Each path below is one point turned by a fixed rotation once a step. After each direction that follows a path, write how fast that rotation turns it, in degrees a step (0 if it stays still).
Each turn is a multiple of 5 degrees from 10 to 175, or 0.
Each row of a path follows its step; steps can be skipped.
Rotation 1:
step 2: [ -2.8  -6.2 -26.1 -14.6  -0.6  -0.9  15.7  42.0   7.1  -7.5   7.4 -10.5
 -16.4  -6.0  -8.0  -4.6   8.5  24.2  16.7  -9.7   3.1   5.1  13.5   5.4
  14.5   2.0 -30.8 -39.2   6.5  28.2  18.7  14.3  -6.0 -15.3  37.8 -13.2
  -8.8   5.5   4.1 -11.1  17.6  11.5  11.1 -13.6 -19.4 -33.7]
step 5: [-26.1   6.8   4.7   6.6  11.4  27.5  38.3   8.5 -21.4 -26.1  12.4  19.5
   9.4  -5.9  -5.2   8.3  -3.6  20.5  24.7  -9.4  -5.8  -0.5   9.4 -25.5
   4.1   1.2 -26.9   2.7  35.7 -11.2  -6.4   0.4  -6.5  17.6  23.1  19.0
  -8.9 -15.2  -7.8  -0.2   3.9  35.0 -25.7   9.3  -4.6  24.7]
step 13: [-10.2 -16.3  -7.6  11.1 -12.6  20.4  47.1  15.5   7.8 -12.2   6.4  24.9
  18.8  -1.1  -3.8  -9.3  22.4  15.0  33.2   4.3  -2.8   3.7  13.0 -20.8
  11.4  15.4  19.1 -12.2  22.0  -7.1 -33.3  -7.3  -7.3  -3.6  -8.4  25.3
   4.2 -24.6  -8.8 -18.7  -0.9  20.9 -23.4   4.9  -9.5  23.1]
step 16: [ -7.5   2.9 -23.9   4.9 -44.6 -17.7  -6.5 -10.2  11.4  15.2  -7.8  15.1
  24.3  -9.9  21.4   6.6  -4.5  -2.9  -9.6  -4.1 -19.5   3.2 -29.5   0.3
   9.8  -5.6 -10.3  -2.2  30.2  29.8 -22.3 -15.3   1.3  32.6   9.3 -21.0
  20.5 -32.1  -4.2  -8.9  -8.2  -1.9   2.1   7.9   7.8  30.3]
step 18: [  4.9 -13.7  -7.3  -7.5 -14.8   2.5  12.8  15.2  10.8  -1.3 -31.2  -1.4
 -17.1   4.6   3.2 -20.5   8.7   2.4  18.4  13.0   6.1 -36.3   6.9  13.9
  -9.7  -8.9 -46.8  -0.7  -2.5  25.8   1.9 -21.1 -22.0   8.1 -15.5  36.5
  -2.0 -10.6  19.1   0.6  31.6  22.2 -20.1   9.8 -19.0  -5.5]
step 21: [-15.7 -17.0   4.4  28.2 -23.0  13.4  14.1  31.5  22.4 -14.9  20.9  18.4
  20.9  24.1   5.5 -19.3  15.5  29.2  25.5  -0.4  -0.6  -1.1  -3.6   6.8
  11.5  25.5  10.8  -3.9  14.4  33.9   5.8   4.7  10.9 -15.2   4.0  26.4
   3.0 -24.7 -16.8 -23.3  -2.1  -8.2  -4.7  -2.0  -3.1  16.3]
step 22: [  0.9   0.3  -6.1 -14.0   3.0  10.0  23.4  32.0   9.8 -28.2 -10.1   8.9
   2.0   1.3  27.4   9.8  16.1  24.2  56.1   6.7 -29.5 -12.8   5.9   3.7
  -2.7   6.4  23.7  -4.4 -13.9  20.6 -14.8 -12.0  -4.9 -24.5  19.7  -6.5
  11.9  11.0 -14.8  -6.8  21.3   6.9  12.4  19.3   2.2  -8.2]
step 24: [-25.3  12.6  -3.2  32.8  -0.1 -19.5 -16.0 -21.2  10.8 -12.0   1.4  16.1
  21.5  -7.7  13.8  26.9  -7.6  13.0  12.1  12.2 -17.3   6.1 -28.0  12.2
  -6.0  -3.4 -23.0   7.3  -0.2  14.1 -12.3 -35.0   5.8  26.5  12.0 -17.0
  -4.5 -14.7  -1.7  -0.5  -7.5 -14.7 -13.8  -0.6   3.9  48.9]
step 25: [-32.6   4.8  -7.9  15.8  -6.4 -37.4  10.5   2.6 -21.1  30.5 -22.2  -5.1
 -11.5   0.5   5.8   1.9   5.8  31.7  23.3  -3.1   7.1 -12.5   4.0   6.5
  10.2  13.6 -38.0   2.4  12.8   4.7 -21.4 -11.9  10.4   9.3  27.9 -10.8
   3.1 -18.4 -16.6 -27.0   9.4  25.3  -5.8  14.4   6.9  20.0]
step 26: [ 15.8 -28.0 -13.2   4.9 -13.1  -2.7  18.1 -12.2  11.1   5.5 -28.7  16.0
 -13.5  11.4  -8.9 -14.5 -10.3  33.2   8.2  13.2  30.5 -33.5 -13.5   3.4
   4.5  -1.9 -12.3   5.9   2.8  29.2  -6.6 -40.3  -5.0   4.6   1.9   8.5
  -2.9  -9.9 -10.7 -19.4  23.9  19.5  -6.6  22.6  -3.3 -28.4]
[ -2.7  -3.7   2.1   2.3  -6.5  -5.3  -4.5   0.2   7.5  -2.2  -6.3  -3.0
   0.4   6.3   5.1  -4.7   9.7  -6.3   8.4   0.9  -5.4  -4.0   2.4   0.3
   5.8  -1.1   1.2   8.0  -0.1   5.1 -11.7   1.8   1.2   2.6  -8.1   2.8
   2.8  -3.6   1.0   5.4   1.5  -4.4   3.9   6.5  -6.0   4.9] : 10
[  1.2  -4.5   2.0   6.6   5.8  -4.2  -2.3   0.2   1.4  -0.5  -0.3   3.3
  -3.4  -5.8  -2.0  -3.6   7.8  -1.3   0.5  -8.8   3.0   1.6  -3.2 -10.7
  -8.0   3.7  -0.8  -2.4   9.3   0.6  -2.2  -8.3  -4.9  -4.3   2.4 -10.0
  -4.3   6.2   2.9  -3.5  -3.5  -1.1   1.5   9.8  -6.1   3.5] : 35
[  1.2   6.4  -6.8  -3.5   6.1  -4.7   2.5 -11.1   4.8  -3.9  -3.1  -1.3
  -3.3   0.6  -4.0   2.8  -2.9   8.6   3.2  -6.3  -4.6  -1.6   0.6  -9.1
   4.9   0.6   0.6   3.8   7.4  -1.9   0.7  13.2   1.8   2.3   0.3  -1.4
   7.5   1.9   0.4  -2.3   3.1   7.0   8.1   2.9  -0.2  -4.2] : 125
[-2.3 -7.3 -0.4 -5.0 -3.0 -1.3 -5.6 -0.6 -9.0  3.7 -0.9 -1.9 -3.9  0.4
 -5.6  3.5 13.2  0.2  2.9 -0.8  3.0  4.4 10.3 -8.2  1.2  3.6 -1.6 -1.1
 -2.6  4.0  1.8  6.5 -6.8  7.3  5.4  3.4 -7.5 -1.0 -1.5  4.9  5.0  6.5
 -5.3 -0.9  5.5 -1.8] : 140
[  8.3  -7.6  -2.2  -0.6  -7.3   3.4  -2.8  -3.0   0.4   6.8   2.7   1.4
 -13.0  -2.9   1.7  -4.2  -3.6   9.2   0.9  -0.1   5.9   8.5   2.2   4.6
   3.5  -1.0  -1.2   2.6   1.7   2.9  -5.2   5.0   1.5  -6.9   6.0  -1.2
   4.4  -1.3  -1.8  -2.7  -0.5  -8.4   4.3   0.9   5.2   9.7] : 80
[ -7.3  -3.3  -7.0   1.0  -4.7   7.6   0.2 -13.7   5.3  -1.5   3.1   4.0
   3.9  -5.2   3.9  -7.7   0.7   6.1  -6.5   0.6  -0.9  -2.3   4.2  -3.4
 -11.5   4.4   4.9   3.7  -2.6   5.1   4.6  -1.5   0.2   1.2   0.1   1.5
  -0.2 -11.0   3.0   5.0  -2.0  -2.9  -1.5   1.0  -2.6  -3.5] : 140
Rotation 2:
step 1: [-25.0   5.2 -20.4 -31.7  13.9  15.4 -14.8 -13.5  -2.1  -7.3   9.4  17.5
 -28.0 -21.9 -20.3   7.1 -11.3 -29.2  -9.3 -13.0  31.7 -19.3   1.7  -5.7
 -23.2   1.3   0.0  13.7   8.4  -3.7 -18.8  -9.2   6.4  -6.4  -3.1 -27.2
  22.4 -20.9 -37.7 -15.2   9.7   9.8  13.8  -4.2   6.7   6.5]
step 2: [ 26.6  11.1   9.4 -46.0 -18.7   3.6  28.9  -0.6   2.8  10.9  -3.1  -8.7
 -16.4   6.0  -4.0  17.3   5.8  -3.7 -16.9   3.4  21.5  11.6   2.1 -34.0
  -1.1  17.4  -8.9 -15.7   2.3 -27.4   1.3  29.3   8.5 -19.1  -9.2 -18.2
 -25.3   5.8  -1.4   1.4  16.0   8.8 -10.5 -26.9  -9.1  19.9]
step 5: [ 25.7  14.3  25.9 -29.1  -0.7 -29.5   6.2 -19.5  18.5  -0.5  19.4  -5.9
   8.0  -9.4 -12.6   9.0 -10.0   1.5 -28.1 -11.7  10.9  34.2  12.4   6.9
  -1.1  16.4  42.9   6.7  -0.9  14.4  -0.2   7.8  25.9 -21.5  16.5 -25.4
  -7.7   6.3 -10.9 -14.9   3.6  11.0  10.2   6.0   7.8  10.1]
step 8: [ 12.4  21.2  -4.7 -11.2  -3.3 -17.3  28.6   0.8  -8.0  -4.8  10.8  25.0
   1.1 -25.0  12.6  -7.1 -25.2  -0.1   3.6   4.7  -7.0  26.7   0.8  -1.7
  35.8  30.6  25.9  13.2  33.5   5.2   6.2  15.9  -8.0 -13.5  -1.8  16.1
  17.8  -9.4  16.9 -35.0  -4.7  21.6   8.3   4.3  -3.8 -10.6]
step 10: [ 33.1  -4.7  -2.5  -5.4 -31.2  25.4  16.5  14.5  24.6  13.0  -4.0 -18.3
  19.9   3.2   3.4  28.6   7.6  -0.7   9.1 -21.1   4.5  46.2  19.9   5.7
   1.2  31.5 -13.4   4.7   6.4   2.8   0.2  21.3  16.4 -18.5 -12.1  -2.0
 -14.3  11.6  -1.3 -10.4 -17.4   5.0  22.7  -7.4  -8.4  -0.1]
step 15: [ 12.5   5.4  -5.7  -5.6 -24.6  -8.9   8.5 -11.1  39.7   9.8  12.9  -1.3
  -8.3  37.0  -8.2   3.7  -3.2 -13.7 -18.4 -16.5  19.8  21.1   4.7 -33.4
  -6.5 -11.9  -2.9   6.7  -1.9   3.0  -1.5  26.4  32.7  -1.4 -24.9 -21.5
  11.8   2.9 -18.0 -21.7  -0.4  -6.6 -10.6  16.9  28.4  -6.3]
step 19: [-34.2   6.3 -17.6 -21.1 -16.2   1.4  12.5 -39.8 -20.8  24.9   2.1  19.0
 -11.3 -14.5 -24.9  -6.2  -5.2 -29.1  -3.7   8.1  -1.5 -13.9 -23.8  -2.2
 -13.1   4.2  28.7  15.7  13.2  15.6 -12.9   6.5   3.1 -14.3 -17.4 -23.8
  20.2   4.7  -2.2 -33.4  10.8   3.5   2.4  -5.2  -4.9   6.5]
step 20: [ 18.4   1.1  -8.0 -27.3  10.5  30.0   4.2  14.8  24.4   6.2   0.1 -33.1
   1.2 -29.6 -16.2  17.0  -5.6 -20.8 -10.4 -10.2  23.2  -8.9  -2.9 -30.5
 -16.9  21.7   0.8 -13.4  14.1 -20.7  13.1  24.5  15.6  -4.9  -8.5  -7.7
  -0.9  14.7 -23.7 -13.6  -3.0   3.7  -7.6 -27.2  18.9   7.2]
step 21: [  7.9   6.8   0.5 -14.6 -22.4 -27.5  43.0 -12.8 -26.4  -0.8   2.5   6.9
 -12.2  -4.8 -17.6  18.6 -18.3 -19.5  -4.7 -32.6  13.6  21.0  19.5  -5.1
  -8.2  14.2  15.3 -10.5  -4.1 -24.5   0.3  12.8 -14.5   4.3  -2.2  13.8
   5.5  -0.5  -9.4   1.0 -14.3  19.4  26.5   8.8 -24.1  27.1]
step 24: [ 15.2   9.7   2.4 -10.5   3.7 -12.3   4.6 -21.4 -30.7  -0.7  -0.4  -1.2
 -22.4 -40.3  -0.6   7.5  12.0 -10.5   0.3  -0.8  23.4  -0.9  12.7  20.9
 -14.9  48.7   7.7   3.1   7.0   8.4  -5.8  -0.7  -4.9 -12.8  -3.1 -32.5
 -13.8  -9.2  13.1 -10.9  -1.5  37.5  30.6  -5.2   3.7  -4.0]
[ -2.0  -2.9  -6.6   5.7   7.7   4.7   3.8  -2.3   0.6  -0.8  -1.7   0.6
   1.1  -4.7   8.4   5.7  -5.3   5.3  -3.4  -4.7  -2.3  -1.2  -2.2   3.5
   1.4   4.2  -1.0   1.7   0.0  -5.1   4.3  -5.5   0.1   5.6  -2.8  -5.1
  -5.4   4.6 -15.4   0.7  -9.0   4.6   6.3  -4.3  -1.4  -8.0] : 110
[  7.0  -1.4   5.0   2.7  -0.1  -8.8  -4.8   2.4   7.3   0.8  -4.6   2.5
  -1.0   4.1 -11.8  -3.8  -5.3   1.1   9.6  -2.0  -5.0  -0.3  -3.5  -0.3
  -1.9   7.2  -4.6   3.2  -5.9   8.0   3.9  -7.3   2.6  -1.1   4.1  -5.4
  -1.6   6.9  -1.6   4.0  -0.1  -2.3  10.6  -0.9  -3.8   0.6] : 60
[ 5.7  3.5  3.4 -1.7 -3.4  0.4 -1.1  1.0  0.2  2.4 -1.3 -9.9  0.9  8.1
  1.4 -5.0 -5.0  3.7  1.6 -0.4  3.5  4.0 -7.9  5.9 -1.4 -5.8  6.2 -5.6
  8.3 -1.0  1.3  3.1 -2.6 -4.0 -4.5  7.1 -1.5 -3.4 -8.8  3.4 10.1  0.0
 10.1 -3.4  4.6 -7.3] : 140
[  3.9   0.8  -0.1  -0.5   4.8  -3.7   6.5   1.9  -0.5   4.7  -0.1  -2.2
  -0.3 -12.0  -0.8  -5.0   9.2   1.9  -4.4  -3.6  -9.4   2.3   9.9   4.0
   9.7   6.6   5.4  -1.4   1.7   0.3  -3.9  -3.4   4.0   0.3   4.2   3.5
   1.3  -2.2   0.4   5.4   8.1   3.2   7.0  -5.7   5.1   5.0] : 20
[-4.1 -1.7  0.6 -5.3 -1.5  8.1 -8.6 -8.4  5.1  8.4  0.7 -2.1  3.3  2.1
  4.5  0.2  2.4  2.0 -0.2  2.7 -4.2 10.0  4.5  7.3 -6.8 -2.1  2.2  5.5
  0.9  1.4 -7.8 -8.3  2.8 -6.5  8.8 -6.7  0.5 -3.4 -1.9 -8.2 -0.5 -4.0
  2.5 -0.1 -2.7 -0.3] : 80
[ 1.3 -2.0  7.4 -3.5  6.9 -5.0 10.8 -8.2 -4.2  3.9  1.3  4.7  1.9  1.3
  6.7 -2.9  1.0 -1.3  8.1 -7.5  1.6  6.3 -0.4  6.5 -2.0  4.3  8.1  0.7
 -0.8  5.2  5.3  1.0 -2.4 -4.8 -8.1 -2.0 -8.0 -2.1  5.1  2.9 -1.5 -1.8
 -6.7  1.8 -7.7 -1.3] : 135
Rotation 3:
step 1: [ 16.7   7.2  24.2  11.2 -22.7   3.2  18.1  16.8 -12.2  -6.5 -13.7  13.5
   0.2  16.2   9.8  29.1  15.7  -8.5   9.8  -2.7 -14.7  36.0 -18.5 -21.4
  -0.1 -11.5 -13.2 -17.2  -6.0  -5.5 -19.1  13.1   8.3  22.0  15.8 -29.4
  10.6  -6.2 -31.8 -12.5   1.9  16.4  -6.2 -24.5   6.2  -7.7]
step 3: [  8.0 -15.2  -7.7 -13.9 -16.1  -2.2  32.3   0.1  31.1  19.7  16.8 -21.5
  -1.5   2.2   6.1   9.5 -17.1  15.9  -9.7 -13.9  31.3  -9.2   2.1  11.8
   6.4 -36.7 -15.8  29.2  -2.1  -9.6 -10.7 -23.1  -7.2  20.0 -17.5  -0.9
 -13.0  -2.7   2.8   7.1  20.8  20.1   9.3  12.8  23.7  -9.9]
step 4: [ 20.5  -7.3  14.5  23.7  11.1   7.3   6.2   4.6  -1.7  -7.0  34.9  20.5
   4.5  16.1  25.3 -11.3  -7.2  -4.7  23.2  -1.2  19.8  12.7   8.1  -0.4
  -2.5  -7.8   1.5   6.0   5.2  13.6  -2.6 -21.9  -0.9   3.2  19.2 -13.9
 -25.4 -32.1  -8.5 -42.3 -11.7  10.1  10.3  17.9  25.4 -16.1]
step 5: [  8.0   0.4  10.4   2.2 -22.8 -18.8 -16.5  -3.6 -33.4  -4.1  11.9   9.0
  21.7 -13.5   9.4 -16.2  -9.5  23.7   3.1  -1.8   2.5  12.1  -5.6 -22.8
 -23.5  13.4  -5.9 -10.7  -3.4  -1.3 -15.6 -24.1  30.6   5.2  -9.0 -19.2
  26.4 -28.5  -2.3   5.3  -4.1  12.3 -32.9  -1.4   0.1 -29.8]
step 9: [  8.0 -27.7   8.3  24.0  15.2  -8.2  -1.0   6.2 -17.4   2.9  41.3  26.5
 -12.9  -4.3   7.1   5.3   0.2   4.2  24.2  -0.8  -0.6  19.9  -0.5 -16.5
 -26.8   4.6  18.8  -4.1  -8.1  23.0  20.7  -2.3  -1.6  18.1  -0.8  14.6
  39.9 -15.5  -7.8  20.7 -17.7  10.1  19.3  11.3  -7.7   2.9]
step 11: [-10.1  -5.6 -14.3 -13.7   1.6 -12.9   2.6  24.9 -34.7   6.1  -3.7  -1.2
 -27.3  -3.6 -25.0   4.6 -19.8  -9.9 -41.8 -37.8  -3.8   9.9  -2.3   6.6
  -4.6 -24.8 -13.8 -16.0  23.1   5.3  -1.4   6.0  -9.7 -11.7   6.8   0.2
 -24.4 -10.0   2.7  18.4  27.1  -7.8  11.2  -1.1  -7.9   9.1]
step 14: [-26.1   7.2   8.2   6.9   7.7 -11.3   0.3   9.7   0.5  -8.9  29.7  17.3
 -29.2  28.3   2.7   2.8  -8.8  11.0  -4.9   0.7 -28.0  22.9 -17.6 -12.5
  -5.4 -21.8  15.5  -3.6  20.7 -26.4   2.3  13.8  -8.5  18.0 -31.4  -2.6
  -5.8   5.0 -28.2  12.8   0.6   0.7  -1.0   7.6 -36.3  -8.7]
step 15: [ 24.9  -9.2  -9.7 -26.4  10.9  -6.0  12.3  -8.2  13.0  -1.7   0.6  -0.9
 -15.1   3.1  -2.7  15.7 -10.3   1.7 -25.3 -16.9 -11.2   1.1   9.7  -1.6
  15.6 -32.8   3.7   0.9   9.4   0.5 -23.4  10.7  43.6  -3.6 -17.0 -40.1
  -4.3  -4.7 -10.3   2.7 -10.5 -33.4  26.5  -6.9  -8.9 -14.0]
step 16: [ 26.6  -6.9 -21.8  11.2  -4.8  23.1  16.7   6.3 -28.4  -7.3  -8.0 -16.7
  -7.0  19.9   6.4  -4.6 -17.2  10.4  -2.6 -25.7  11.1   9.6  21.6   8.1
  17.4  -8.6 -17.7 -12.4  23.2  -4.3 -50.1   5.9   2.1   3.2  23.5   1.9
 -20.7  15.2   3.9  -3.5  -9.4  29.5   5.0  -7.7   3.0  -6.6]
step 19: [ 11.2   5.5  -3.2   4.3  -7.3   7.3 -11.0  18.5  -8.5  -0.5  -1.3  10.1
 -12.5  40.5   9.0 -22.7  -4.6  40.2 -11.9 -26.2   7.8 -10.5  -9.6  26.0
  13.0 -15.3  22.8  10.5  33.7 -10.7   6.2  -6.9  19.7  -6.0 -17.0  -7.5
   9.7  -1.5 -18.6 -11.4  -2.3 -10.9   2.7  28.3  15.5 -21.1]
[  9.5  -1.7 -10.3  -4.1  -1.9   7.1  -5.2  -1.8   2.0   2.1   2.7  -1.7
   4.1  -4.1  -0.9   0.8  -4.0 -11.3  -6.5  -4.5   1.2   2.3   7.4   4.2
   2.1   1.2   3.2   0.3   1.5  -1.0  -8.5  -5.1  -6.0   6.1  -3.3   8.9
  -5.2   0.3   3.9  -7.4   2.7  -1.8   4.4   5.4   4.8   3.8] : 85
[  2.1   7.9   3.3  -0.9  -3.1  -4.1   2.6   1.9  -8.6  -4.8  -0.6  -0.6
  -2.6  -0.1   4.2  -5.5  -1.3  -2.6  -5.6   1.9  -0.5   0.2   2.9  -2.0
   6.8  -1.5   5.8  -4.4  -2.8  -4.8  -3.3  -6.0   2.1   1.2   3.2   2.3
  10.6   4.7 -12.3   2.2   8.8 -13.1   5.3  -3.8   1.7   0.5] : 80
[ 0.4  1.1 -1.5 -0.7 -5.1  2.1 -2.2  4.0 -7.1 -0.9 -8.0 -9.4  3.6 -3.5
 -2.3 12.9  1.1 -4.7  0.6 -3.3 -2.4  0.3 -3.2  0.8  0.3  5.0 -3.2 -8.8
  4.7  0.4 -3.1  1.8  6.8  1.6 12.9  0.7 -5.1 -2.6  3.9  4.1  4.5 -1.4
 -7.2 -9.9 -0.5  2.3] : 70
[12.7  2.4 -4.4 12.4 -0.6  3.4 -3.8  0.8  0.8 -2.9 -3.1  5.7 -3.8  0.5
 -3.0  2.3 -3.2  0.5  3.2  8.4  7.2  4.3 -2.6 -3.6  8.9  1.3 -4.3  2.1
 -2.4  2.0  3.8 10.1  6.4 -1.8  2.3 -5.0 -0.8  4.1  0.8 -8.0  0.0 -3.6
  1.8 -0.2  8.8  1.7] : 125
[ -3.1   2.6   1.7   9.3  -4.8   1.9   3.5  -2.8 -10.6  -0.7  -0.9  -4.1
   2.9   8.8  -0.4   0.3   5.5 -10.3   0.3  -1.0   4.8  -5.7  10.5  -4.5
  -6.6  -6.6   0.4   4.1   0.1   9.0  -0.4  -3.4   3.8  -3.5   0.1  -0.3
   1.0   4.4   6.4  -6.0  -2.6   2.9   5.3  -2.4  -2.0  -6.7] : 90
